0: array([43, 22, 38, 53, 52, 61, 44, 42, 54, 59, 53, 80, 51, 33, 51, 57, 60, 39, 39, 44, 51, 50, 56, 59, 64, 61, 60, 76, 59, 51, 31, 40])
1: array([39, 49, 35, 58, 46, 40, 65, 48, 59, 66, 30, 43, 47, 55, 27, 38, 58, 51, 53, 38, 51, 48, 44, 61, 42, 57, 51, 43, 50, 33, 30, 54])
2: array([42, 47, 67, 57, 54, 56, 49, 40, 42, 41, 65, 55, 53, 62, 56, 46, 55, 45, 38, 65, 41, 51, 38, 47, 48, 45, 61, 58, 54, 73, 50, 51])
3: array([48, 59, 57, 43, 46, 69, 58, 46, 37, 50, 50, 34, 55, 40, 76, 49, 22, 45, 38, 37, 65, 32, 39, 50, 30, 60, 69, 57, 49, 29, 30, 55])
4: array([52, 42, 35, 45, 40, 42, 48, 65, 58, 60, 48, 55, 50, 42, 42, 60, 60, 50, 45, 47, 62, 51, 55, 58, 48, 60, 41, 54, 42, 33, 26, 51])
5: array([30, 41, 42, 58, 47, 57, 45, 49, 46, 73, 32, 52, 65, 40, 32, 43, 53, 53, 51, 31, 52, 57, 56, 42, 64, 52, 47, 56, 48, 25, 40, 44])
6: array([62, 77, 60, 41, 46, 47, 58, 61, 50, 38, 71, 36, 44, 64, 59, 61, 51, 55, 66, 47, 69, 53, 60, 45, 24, 41, 36, 37, 52, 49, 69, 36])
7: array([56, 17, 33, 44, 50, 58, 33, 54, 59, 58, 48, 85, 43, 32, 48, 66, 69, 44, 57, 35, 48, 64, 76, 57, 82, 58, 41, 81, 57, 57, 47, 36])
8: array([43, 47, 51, 46, 48, 53, 58, 53, 52, 57, 36, 39, 56, 35, 58, 51, 51, 51, 50, 53, 83, 30, 40, 48, 35, 48, 56, 47, 47, 24, 36, 55])
9: array([72, 72, 57, 46, 58, 35, 50, 42, 60, 28, 64, 62, 35, 77, 53, 46, 53, 49, 64, 59, 18, 68, 67, 50, 71, 41, 37, 33, 45, 87, 92, 52])
10: array([41, 46, 67, 58, 53, 59, 53, 39, 41, 45, 63, 51, 53, 60, 60, 46, 52, 48, 33, 65, 42, 47, 33, 43, 44, 40, 63, 59, 56, 69, 46, 53])

array([53, 57, 60, 38, 44, 67, 39, 51, 30, 41, 57, 38, 50, 39, 75, 64, 26, 53, 49, 41, 64, 37, 48, 38, 46, 45, 56, 56, 56, 39, 57, 49]) --> 3
array([53, 41, 49, 48, 48, 56, 44, 52, 43, 50, 48, 51, 55, 40, 54, 57, 44, 49, 51, 44, 54, 50, 61, 48, 52, 42, 48, 58, 55, 52, 54, 43]) --> 4
array([54, 32, 41, 50, 62, 52, 39, 52, 59, 70, 32, 39, 49, 11, 42, 43, 40, 56, 66, 47, 43, 47, 58, 35, 67, 37, 53, 56, 42, 42, 65, 44]) --> 5
array([46, 45, 51, 45, 50, 59, 55, 55, 49, 64, 42, 37, 57, 35, 57, 51, 48, 55, 46, 51, 77, 33, 42, 47, 38, 48, 55, 49, 45, 20, 38, 57]) --> 8
array([46, 41, 50, 49, 46, 52, 49, 51, 41, 52, 47, 46, 59, 42, 54, 51, 41, 51, 47, 43, 59, 42, 52, 48, 50, 45, 51, 53, 50, 47, 49, 45]) --> 8
array([43, 39, 46, 64, 50, 37, 68, 36, 60, 57, 31, 57, 52, 66, 36, 39, 56, 49, 47, 49, 34, 51, 36, 61, 55, 57, 54, 50, 52, 52, 42, 61]) --> 1
array([65, 62, 48, 36, 46, 51, 42, 60, 57, 46, 56, 34, 38, 32, 63, 68, 47, 53, 62, 39, 82, 45, 63, 46, 34, 49, 36, 41, 48, 38, 63, 41]) --> 6
array([56, 54, 50, 49, 45, 57, 53, 38, 43, 42, 32, 54, 54, 53, 60, 51, 35, 51, 40, 34, 31, 37, 51, 53, 80, 64, 60, 52, 26, 52, 44, 68]) --> 2
array([54, 46, 29, 47, 48, 47, 44, 67, 56, 57, 48, 59, 46, 42, 40, 60, 61, 51, 46, 49, 62, 55, 59, 61, 51, 62, 41, 52, 52, 35, 27, 47]) --> 4
array([43, 41, 41, 56, 51, 37, 68, 39, 62, 54, 27, 57, 48, 62, 35, 40, 61, 48, 54, 45, 36, 55, 34, 67, 52, 61, 54, 51, 48, 50, 32, 58]) --> 1
array([69, 72, 56, 48, 54, 41, 50, 47, 62, 22, 63, 61, 39, 77, 52, 47, 51, 56, 63, 59, 23, 69, 65, 53, 74, 45, 35, 33, 44, 83, 89, 54]) --> 9
array([74, 60, 37, 34, 59, 51, 33, 60, 64, 38, 65, 61, 28, 44, 59, 62, 58, 44, 63, 53, 42, 63, 78, 52, 67, 57, 32, 46, 57, 64, 78, 39]) --> 9
array([73, 82, 51, 30, 55, 44, 49, 63, 63, 33, 77, 52, 29, 67, 62, 58, 63, 51, 66, 56, 62, 57, 58, 61, 26, 59, 35, 36, 49, 50, 61, 38]) --> 6
array([53, 64, 59, 43, 46, 71, 56, 50, 35, 50, 46, 30, 53, 34, 78, 50, 20, 49, 35, 35, 66, 33, 39, 48, 31, 65, 72, 56, 47, 29, 33, 57]) --> 3
array([42, 45, 32, 56, 48, 39, 58, 52, 59, 68, 25, 47, 54, 56, 25, 35, 52, 54, 52, 39, 48, 51, 50, 61, 47, 52, 51, 41, 53, 36, 34, 52]) --> 1
array([55, 39, 33, 44, 52, 44, 51, 54, 66, 52, 49, 65, 40, 46, 48, 64, 62, 44, 54, 43, 71, 55, 54, 75, 42, 61, 50, 58, 56, 42, 30, 39]) --> 4
array([37, 34, 49, 56, 49, 60, 46, 53, 48, 57, 62, 60, 53, 38, 54, 55, 55, 41, 43, 51, 53, 50, 50, 53, 51, 43, 62, 67, 62, 59, 35, 44]) --> 0
array([45, 57, 45, 50, 50, 49, 42, 60, 48, 56, 62, 46, 51, 42, 43, 55, 52, 50, 47, 56, 49, 60, 62, 42, 52, 51, 38, 46, 51, 50, 47, 43]) --> 4
array([37, 13, 45, 55, 47, 72, 45, 39, 39, 65, 45, 62, 62, 27, 60, 59, 49, 43, 36, 42, 44, 42, 53, 36, 86, 49, 60, 82, 53, 56, 41, 47]) --> 0
array([36, 58, 58, 61, 40, 51, 39, 55, 38, 54, 64, 49, 57, 60, 33, 43, 57, 59, 56, 46, 51, 66, 63, 32, 39, 34, 34, 40, 61, 47, 64, 34]) --> 6
array([49, 43, 47, 59, 51, 31, 70, 41, 61, 56, 28, 56, 49, 64, 35, 40, 55, 51, 50, 46, 40, 52, 35, 65, 53, 57, 56, 48, 48, 50, 32, 60]) --> 1
